(in the rows, 128 means zero)
M: rows in several groups, each row roughly a mix of its group's directions:
M (99 x 12):
[[136 148 117 111 145 116 146 161 155 175 167 169]
 [111  93  80 145  92 168 146 149 101 139 119 117]
 [147 129 155 145 137  80 152 107 136 184 129  98]
 [126 152 121  91 143 119 133 159 142 190 160 147]
 [147 133 169 132 139 159 149 147 133 184 156 157]
 [114 144 159 108 146  69  84 136 153 106 116 133]
 [103 139 171  94 175 135  95 106 161 121 126 139]
 [175 144 127 138  84 164  88 128 155 126 145 148]
 [131 116 121 148 146 186 160 152 117 175 153 132]
 [117 135 157  74 132  92 110 132 136 178 112 110]
 [119 119 176 107 125 107  87 105 107 156 111  87]
 [136 100 156  94  88 113 115 151  79 100 146 123]
 [183 106 132 144 152 182 117 109 131 135  97 114]
 [ 72 115 151  88 163 123 112 115 125 127 109 164]
 [109 154 154  92 164 154 131 169 132 169 119 108]
 [118 113 153  82 125  94  98 117 124 184 120 108]
 [127 106 164 101 141 134 134 163 161 169 127 174]
 [121 159 116 112 102 104 131 109  59 128 106 153]
 [144 133 111 179 140 137 179 114 114 144 128  81]
 [138 113 103 166 149 147 154 142 123 177 175 139]
 [109 177 117 127 145 106  70 149  95 113 134 125]
 [108 112 139 137 145 129 170  84  93 118  95 168]
 [183 159 117 155 138 141 128 183 125 136 103 137]
 [169  88 124 139 126 159 183 102 142 105 122 126]
 [178  95 136 158 122  77 133 150 154 143 127 112]
 [133 162  93 127 118 139 127 187 102 119 103 165]
 [141 126  85 145 108  73 150  89 126 126 123  96]
 [131 165 122 133 162 144 154 184 128 116 126 173]
 [128 146 112 109  87 122 126 179  98  94 133 166]
 [124 123 165 107 177 147  85 127 171 135 108 130]
 [104 123 109 125 107  85 165 132  76 123 127 165]
 [ 89 138 109 137 139 138 167 121 163 151  97 176]
 [ 88 163 130 128 112 131  99 123 161 159 121 180]
 [108 128 151  95 142  89  69 146 147 122 136 159]
 [133 188 102  98 117 122 122 142 138  93 152 165]
 [ 77 130 129  93 127 174  98  86 116 125 122 120]
 [122 201 130 118 142 156 144 125 122  98 155 149]
 [112 174  85 145 126 104 157 171 123 154 119 145]
 [ 80 119 141 117 138 116 134 131 172 190 119 120]
 [163 110 108 120  87 136 177 176 118 115 130 137]
 [102 154 120 111 143 207 106 125 132 123 121 124]
 [148 100 139 178 127 169 158 112 103 163 143 113]
 [151 134 112 178 130 176 181 129 119 122 146 132]
 [154 130 121 154 137 179 131 155 179 126 150  97]
 [172 153 110 158 118 176 130 149 152 125 146  92]
 [107 104 151 118 133 160 111  94 192 143 121 146]
 [136  94  78 146  89 160 141 107 111  96 131 148]
 [113 149 104 129 141  84 139 171 136 143 154  77]
 [143 147 120 126 122  79 113 130 156 118 166 185]
 [158 104  93 168 110 156 149 178 136 141 125 110]
 [115 122 136 146 193 124 133  80 110 132 106  99]
 [133 147 108 141 132 157 137 101 131  74 116 184]
 [100 107 145 118 166 146 112 116 182 165 112 108]
 [117 136 111 104 122  79  75 129 141  98 147 161]
 [110 145 162  76 118 130  90 118 107 136  99  91]
 [152  90 146 134 135 117 157 124 116 174 126  71]
 [ 90 111 137 118 119 130 145  87 160 108 182 104]
 [131 111 142 146 103 132 122  85 101  91  90  84]
 [148 128 162 135 107 153 160  95 104 158 103  83]
 [155  90 148 133 109 137 171 104  77 124 106 146]
 [115  76 179 128 132 147  85 124 114 156 120 124]
 [ 77 107 121 105 101 100 142  85  90 122 137 139]
 [135 172  91 167 158 152 133 105 139 118 104 160]
 [132 143 111 119 132 117 141 159 169  92 135 190]
 [121 152 127  72 112 132 136 118 108 167 105  82]
 [113 145 140 123  95 129  92 140 176 183 138 140]
 [102 131 122 139 196 146 126  87 137 111  96 133]
 [ 88 121 139 109 170 107 112 157 116 167 109  91]
 [155 117  86 166 101 143 162 177 114 134 128 124]
 [141 130 100 107 100 129 144 208 120 121 126 131]
 [120 111 132 134 166 163 124  83 189 122 118 126]
 [ 99 167 116 146 170  95 105  97 126 103 151 107]
 [137 136 116 137 159 150 133 192 122 136  92 167]
 [141 163 112 133 126 107 148 160  76 128 103 172]
 [101 115  65  93 127  90 112 139 141 106 116 128]
 [114 137 148  86 140 128 126 168 169 101  95 163]
 [111 173 140  68 138 104  95 153 140 134 132 139]
 [168 198 154 118 149 124  99 118 126 122 117 133]
 [107  81 154 122 143 157  81 155 132 127 133 166]
 [128 125 107 128 123 172 150 124 183 106 114 175]
 [102 131 164 117  99 116  83  96 162 147 160 136]
 [137 109 122 182 144 187 152 142 115 132 153 137]
 [140 115 164 159 105 181 108 102  94 103 137 136]
 [151 137  93 166 105 161 166 163 136 120 156 110]
 [108 145  97 128 130 114 157 125 151  62 156 146]
 [136  99 103 174 105 152 109 100  99  94 156 142]
 [125  74 158 111 107 110 179 110  97 118 131 124]
 [110 119 131 114 145  68  73 138 148 130 145 150]
 [119 141 108 132 120  97 168 159  81 123 121 176]
 [104 117 121 101  94 141 144 155 185 109 141 165]
 [153 148 138 161 109 132 124 105  96 188 103 151]
 [108  75 109 141  93  86 166 122 118 129 151 122]
 [137 109 151 108 123 136  79 140 168 151 151  82]
 [144 186 129 135 150 119 161 163 121 107 141 169]
 [ 86 148 153  93 177 156 110 125 143 117 122 160]
 [114 133  78 114 130 106 100 149 144  94 155 173]
 [151  86 155 106  92 154 139 129  91 108 109 162]
 [173 112 146 150 150 140 111  78 118 134 134  82]
 [183 112 143 145 135 111  91 145 146 155  89 108]]
one row of each group, then the others: which group is each in?
[103 131 148 109 125 109  83 150 157 175 146  93] | D
[114 152 120 113 118  91 144 126  67 125 108 171] | A
[112 116 120 121 110 110  91  94 102  91  97  82] | E

[123 151 184  77 128 118 114 130 131 161 102 108] | E
[ 86 133 128 141 128 122 170  91 148 150 110 178] | D
[ 63  79 111 111 108 130 144 105 108 127 137 132] | A
[126  67 135 162 140 108 122 110 118 173 125  97] | E
[103 168 153  93 149 158  98  83 137 112 137 126] | A
[125 130 150  98 110 144  99 105  88 180 136  96] | E
[138 110 161 113 114 159  91 134  94 157  88 158] | D
[156  85 151 137 135  62 117 129 149 145 114 122] | A
[144 159 123 185 137 162 160 123 114  89 137 112] | E
